In the data rows, the value 128 means zero.
Here are some numbered points:
[127 172 117 184 126 114 142 147 115 118  79 196 119  86 196 216 136 132
 170 132 148 125 125 117 143 155  50 147 127  61 149  73] 0
[118 123  95 150 142  80 219 183 188 136 124  50 140 123 114 190 120 200
 185 107 122 124 105 123 120  85  94 185 171 102 155 112] 1
[175 141 155  98  79  67 160 102 178 102 116  82 124 126 166 203 155 170
 170 149 125 142 122 135 124 188 132 156 174 126 151 171] 2
[ 90 142 182  43 179 210 131  91 113  74 126 175  84 166 185  58  99  99
  76 123 160  86  97 158 120 158 198  53  61 137 100 119] 3
[117  76  84  61 140  73  88  67  31 204 106 147 132  93  64  53 157 137
 111 165  98 106 135  28 108 162  84  84 110 153 137 173] 4
[142 108 132 171  83  88 196 112 172 176 146  46 171 108 108 172 142 135
 158 130 158 205 167 167 113  75 171 168  96 133 184  59] 5
[172 112 144  68  75  17 122 114 132 117 136 108 112  96  57  86 176 141
 169 146 143 152  91  88 127 161 153 134 146 145 158 196] 6
[ 60 158  87  86 154 191 134 166  58 185 126  87 127 121 161 112  71  87
 153  83 142 139 126 147 133 110 112 102  43  93 129  43] 7
[126 130 137 125 150 179 107 136 132 101 100 233  67 171 129 216  76  85
 137  74  99 127 107 113 140 140  38 131 115  20  91 156] 8
[120 152  70 231  65  58 131 133 121 162 125 112 156  75  73 141 185 175
 192 121  93 195 174 107 109  99  59 139 138 129 224 133] 9
[ 68  73 144 117 191 151 165  91 198 139 130 163 158 147 105 105 180 142
 109 172 123  93 129 165  93  99 144 106 147 108 121  98] 10
[153 141 114 164 134  92 143 137 200  98  94  98  71 142 116 157 142 162
 155 184 176 106  95 141 129 146 142 147 158 140  83 139] 11
[104 125 144 119 143  40 116  65 126 127 152 167 126 125 122 153 165 173
 118 183 128  83 134 122 145 188  94 136 204 196 136 155] 12
[107  92 156 114 136 140 192 197 172 166 150 150 132 100 156  68 154 128
 129  91 140  60  84 160 168  92 106 184  87 125 166   0] 13
[ 98  83 106 195  84 154 121 162 161 171 137 107 143 164 120  85 100 138
 109  60 110 207 117 141  93 126  81 143  95 144 107  76] 14
[168 122 127 147 151 103 107  83 120 136  80 130 104 189  90 136 126 161
 111 107  91 167 129 111 103 178 118  96  91 106 110 174] 15
[ 87 150 111 146 139 151 125  84  79 118 111 210 136 102 133 196 120 148
 148 146  54 121 162  93  86 176  69  78 103  74 156 136] 16
[ 60 171  90  61 182 180 174 109 119  45 151  95 107  96 150 131 120 125
 155 134 156 103 128 148  84 115 190  72 154  62  93 190] 17
[174 151 129 129 193 113  16  97 148 144  73 153  30 227  73  82 163  56
  72 182 234 165 127 131 122  82 126 112 142 123  31 194] 18
[158 109 189  22  97 255 203 154 145  46 196 128 147 114 198  49  98 117
  29 134  96  46 144 132 159  80 242 147 109 140 154  93] 19
[157 150 132 126 179 103  25  83 143 142  80 152  35 230  91  94 158  63
  65 176 216 175 133 122 117  78 112 121 137 142  44 182] 20
[117 129  92 176  76 105 105 118 146 120 123 124  82 156  26  87 181 180
 163  85  93 156 118 125 104 173  68 105  76 138 125 172] 21
[179 176 135 179  78 147 125  53 173  36 139 127 125 161 168 208 168 150
 160 157 120 112 164 184  87 189 191 113 141 163  99 160] 22
[147 100  90 102 172  79 104  32  90  84 107 206  90 135  46 125 149 131
  80 123  95 187 141  90 114 152 100  70 126  80 165 255] 23
[111 207 118 125 108 217 167 170 129  88 147  30 101 105 181 158 101 113
 167 142 146  90 158 186 145  97 196 139 126 118 155  93] 24
[100 144  96  81 210 182 138  88  76  41 134 149 147 119 125 171 123 111
 142 119  90 101 163 110 127 118 167 122 166  39 118 222] 25
[105 120 143 137  69 108 199 221 245 102 140 123  93 130 123  99 152 181
 119 135 161  69  79 136 143  79 110 163 150 181 100  86] 26
[152 173  92 185 136  31  46 183 121 195  93  87  90  99  86  86  92  94
 175  83 163 255  63  97  66  43  80 130 132 111 157 160] 27
[156 134 107  17 128 175 161  48  80  80 153 127  95 118 137  85 146 104
 111 148 132 101 157 120 115 188 183  76  70  87 141 148] 28
[178 103  54 188  65  49 141 139 171 170 117  49 196 116  49 164 130 155
 205  98 104 221 126 122  72  96 126 174 129 150 220 132] 29
[190 148 153 136 149 153 111  40 108  79 132 109 134 175 171 111  84  95
  92 144 186 166 127 143 126 173 216 139 160 107  87 137] 30
[ 47 139  83 212 170 134  66  99 133 121  84 188  68 193 137 195 126 163
 138  94  68 106 120 157  82 151  33  88 117 154  93 153] 31
[147 132 208 118 177 180 153 171 149 141 115 126 108 138 206 175 120 137
 111 135  86  86 137 169 181 163 154 152 128  77 172  77] 32
New points follow, each followed by the numbers of its two nearest points above, nearest first.
[ 61 193  95 148 135 206 149 105  66  84 119 187 161  78 152 147  79 133
 182 128  67 115 175  70  93 166 101  93  82  93 158  89] 16 0
[ 60 129 122 108 203 224 169 138  87 104 124 145 152  93 144 119  64  91
 145  68 114 129 119 155 158 148 133 129  50  26 131  41] 7 32
[101 131 168 170  99 158 166 197 161 163 123 181 147  80 130 123 146 151
 155 112  86 119 110 135 153 133  68 149  65  96 195  14] 13 0
[ 86 108 121 106 199 177 151 208  57 225  98 119 161  87 102  93  91 138
 120 119 108 103 144 104 200 108  79 110  62  61 154  47] 7 13
[154 103 103 117 103 133 136 110 115 145 103 108 167 175 111 157 101 122
 124 120 136 178 139 119 124 136 128 120 107 127 106 134] 15 14
[105 125  86  86 178 173 141 103  88  66 142 135 161 121 139 180 118 114
 140 117  95 100 145 115 109 115 153 131 176  53 118 220] 25 17
[ 63 148  96 207 185 163  68 101 137 116  88 192  80 211 139 202 119 160
 119 103  54  99 126 156  85 152  47  85 111 136  86 144] 31 16
[ 77  85 124  38 215 117 164 135 125 170 161  67 142 109  76  49 141 149
  97 174 166 128 135 133 122  41 184  88 153 104 179 152] 10 17
[115 174  55 191 231  75 125  68 152  72 142 133  88 150  62 155 145 132
 166 164 137 120 112 145  57 114 141 101 174 119  93 182] 11 15
[ 98  98 134 182 114  52 101  81 145 160 153 190 125 157  70 214 159 149
 163 153 147 114 118 138 115 176  42 125 193 159  88 167] 12 31
[124 186 166 155  97 126  69 104  88  38 147 235 116  48 169 164 117  68
 119 130 104 152 131  86  96 173 137  96 176 145 129 194] 16 25
[166 166 120 182  69 122 132  51 170  46 149 128 133 140 153 218 173 155
 176 149 122 127 144 181  74 189 167 110 142 165 111 165] 22 2
[130 156  80 186 123 104 106 117 128 151 133 136 122 185 129 137  94 118
 145  71 122 206 120 143 125 109  74 144 131 139 128  79] 14 15
[ 76 128 107 103 181 121  80  73 101 130 118 146  93 156  83  99 186 160
 125 186 135  55 167 112 160 204 105 117 150 186  67 158] 12 4
[ 78 109 136  76 188 195 163 184  78 207  98 144 172 112 106 112  82 148
 126 141 102  85 139  90 188 107  83 103  73  62 141  58] 7 13
[172 104 104 119  82 117 108 110 118 163  91 111 163 176 105 150 122 121
 111 143 137 180 144 104 131 133 116 120 100 155  97 134] 15 14
[103  98 140 170 122  42 104  91 157 174 131 182 109 166  63 212 167 150
 166 158 162 135 120 127 135 180  38 125 190 137  82 185] 12 11
[ 53 113 110 144 163 238 114  76  35 126 109 194 150 153  62 112  74 142
 103 156  91 105 186  74 103 181 101  37  32 106  96 138] 16 15
[130  67 130 115  33 176 128 138  97 183 146 124 254 121 119  70 112 138
  78 119 120 157 171  97 167  59 142 111  55 238 147  93] 14 5
[130 136 112 166 163  86 210 187 209 127 124  52 138 130 105 187 135 187
 195 110 131 129 107 150 122  85 123 191 157 102 151 107] 1 11
[147  87  85  73 142  75  91  74  39 210  95 153 124  94  73  75 162 125
 114 170 103 126 133  36 116 170  83  80 108 113 135 174] 4 23
[ 94 159 166 139 198 182 107 109 104  63  73 255  81 120 148 181  60  95
  64 168 140  99 136  58 145 146  66 107 146  45  74 161] 8 16
[139  56 148 100  24 181 130 150 110 173 145  99 246 126 138  41 107 139
  69  95 111 160 160 102 182  62 137 130  60 241 147  84] 14 13
[163 182 112 177  79 135 125  57 143  30 148 131 141 125 152 200 176 155
 181 149 114 109 149 179  74 198 190 100 147 158 102 174] 22 2
[ 79 124 106 109 170 111  94  73 114 135 118 125 100 154  83 108 188 172
 125 193 129  60 156 107 141 188 111 127 163 185  74 167] 12 11
[156  89  91  61 139  58  88  74  40 202  93 144 130  93  70  62 165 125
 113 159 106 141 132  33 120 163  97  83 117 115 141 187] 4 23
[ 61 200  99 152 148 192 142  78  71  53 128 200 170  86 146 154  93 135
 186 147  59 107 176  64  84 175 120  97 102 105 159 100] 16 25
[139 229 118 222 150 113  70 184 132 134 128 132 107 106 230 125  97  50
 195  27 161 167 110 168 174  38  74 221 163 109 162  10] 0 13
[116  69  88  53  82 107 175 146  45 205 115  87 162  57 185 148 122 149
 165  59  74 117 116 112 171 167  50 148  83 102 185  73] 7 13
[129 136 104 145 163  94 212 191 200 124 118  44 130 134 109 189 127 180
 198 110 131 123 110 143 123  99 136 203 147  87 139  95] 1 11
[103 180 173  50 142 121  95 127 165  72 136 130  84 154 204  61 123  91
  81 140 165 108  98 153 138  70 176 129 162 187 123 142] 3 30
[ 90 115  36 120 136 200 157  66  34 104 174 110 158  80  74  54 126 162
 120 156  75 133 184  89  63 161 205  33  83 100 176 164] 28 17
[162 160  85 163 119  18  33 160 108 180 104  72  93 101  86  73 103  85
 177  86 172 247  66  94  46  51  98 130 134 123 152 181] 27 29
